q_554: [ 101  -99  -26  -24   17   59  -62 -112   -6    8]
q_502: [  5  54  32  43  60  67 -33  45  53 -56]
q_717: [ 101  -99  -26  -24   17  -41  -62 -112   71    8]
q_189: [-33 -68 -22 -39 -60  -1  16 -16 -79 -81]
q_47: [ 70 -65 -31  16 -71 -51  41 101  67 -91]
q_193: [-50 -53  27   5   8 -25 -22 -50 -45 -40]
q_762: [ -97  -51 -117  -45   -7   51  -10  -80  -40 -103]
q_625: [  70  -65 -102   16  -71  -48  -25   53  -35   11]
q_40: [ 67   6 -18 -94 -62 -86  81  65  30 -56]
succ: [-1] | [16]
succ: [-86] | [81]
succ: [-48] | [-25]
[ -97  -51 -117  -45   -7   51  -10  -80  -40 -103] | q_762
succ: [-80] | [-40]

q_552: [ -8 -62  85  -4  50]
q_465: [-35 -11  77 -79 -50]
q_770: [-35 -11  77  75 -50]
q_83: [-12  42 -15 -62 -44]
succ: [-15] | [-62]
succ: [85] | [-4]

q_949: [-2 26 -2 26]
q_708: [-2 16 -2 -4]
q_521: [ 76  77 -11 104]
q_730: [ 15  -1 -19  60]
q_135: [-18  77  15 104]
[-2 16 -2 -4] | q_708
succ: [-19] | [60]

q_932: [-15 -36 -60 -15   2  46  22   0  84 -10]
q_318: [  7  -1 -64 -17 -41 -19 -20  64  -8   5]
q_855: [ -52   28   78   22   -6  -41  -49   -5 -104    0]
q_424: [  7  -1 -64 -17 -41  13  19   8  39  10]
q_942: [-16 -10  43  20  38  -2 -35 -36 -30  10]
q_754: [ 22  -5  18  -4  33   8 -23 -21  13  14]
q_592: [ -2  -2 -10  -1  12  -2  11  30   3 -25]
q_907: [ -8  75   9  -9  12 -26   5  85 -14 -16]
[ 22  -5  18  -4  33   8 -23 -21  13  14] | q_754
succ: [85] | [-14]
[-16 -10  43  20  38  -2 -35 -36 -30  10] | q_942
succ: [-6] | [-41]
succ: [-19] | [-20]
succ: [-14] | [-16]
succ: [2] | [46]

q_372: [ 0 -1 -1 -1  0 -4 -2 -5  3  1  1 -4  0]
q_52: [ -8  11 -31 -61 -39  -4  15  49  91  73  88  42  19]
q_102: [ 4 -1  1  2  1  3 -1 -1 -1 -4 -1 -4 74]
succ: [-61] | [-39]
succ: [73] | [88]
succ: [4] | [-1]

q_829: [ -20   26   32  -45   12   39   -1   44   82  -33  -31 -118    7   75
   27  -18   -4    5  -40  -59   27   66    3  -10    3    2  -68  -36
   13  -72]
q_30: [ -4 -52  54  13  59  30  45  14 -28 -40 -44 -57 -31  -4 -35  38   5   6
  47 -39  -1  92 -71 -38   1  -1 -73 -24  28 -48]
q_968: [ 32 -31 -19 -30 -46 -25 -32  17  69  60   8  17  39  48  20 -28 -58 -77
 -33  44  19 -24  76  88  37   6  33  33 -37  48]
q_806: [-58  34 -62  45  -1 -36   3 -23  12 -16  -9  23 -35 -27  72  -3 -49  37
  10 -41 -94  15 -77 -92 -67 -28 -10  -6   7 -31]
succ: [-73] | [-24]
succ: [-41] | [-94]
succ: [-118] | [7]

q_265: [-15   7 -51  -1 -38  -8  -2  -5 -14 -44   2  30  -7   3   7  22   7  63
 -17 -60 -11   4  -3]
q_33: [ -3  -5  85  -8 -36  58 -37  33  -5 -41 -70  36  20 -14 -15 -25  12  29
 -54 110  35 -26 -39]
q_728: [ -3  -5 -37   6 -36  58 -37  33  -5 -41 -70  36  20 -14 -15 -25  12  29
 -54 110  35 -26 -39]
succ: [3] | [7]
succ: [22] | [7]

q_746: [ -66  -77 -103   57  -38  -55  -54]
q_51: [-14   2  14   2  52  42  30]
q_931: [-38 -17   5  48 -57 -33 -43]
q_413: [ 44 -59 -84 -13 113  47  40]
q_981: [-71  25  53 109 -70 -94 -64]
q_721: [ -69  -53  -60  104  -56 -104  -78]
q_225: [-14   2  14  56  15 -29 -14]
q_572: [-48   9  28  85 -33 -66 -43]
q_417: [-40  40  71  84 -45 -62 -43]
q_512: [-40  40  71  72 -45 -62 -42]
succ: [-56] | [-104]
succ: [-57] | [-33]
succ: [-55] | [-54]
succ: [52] | [42]

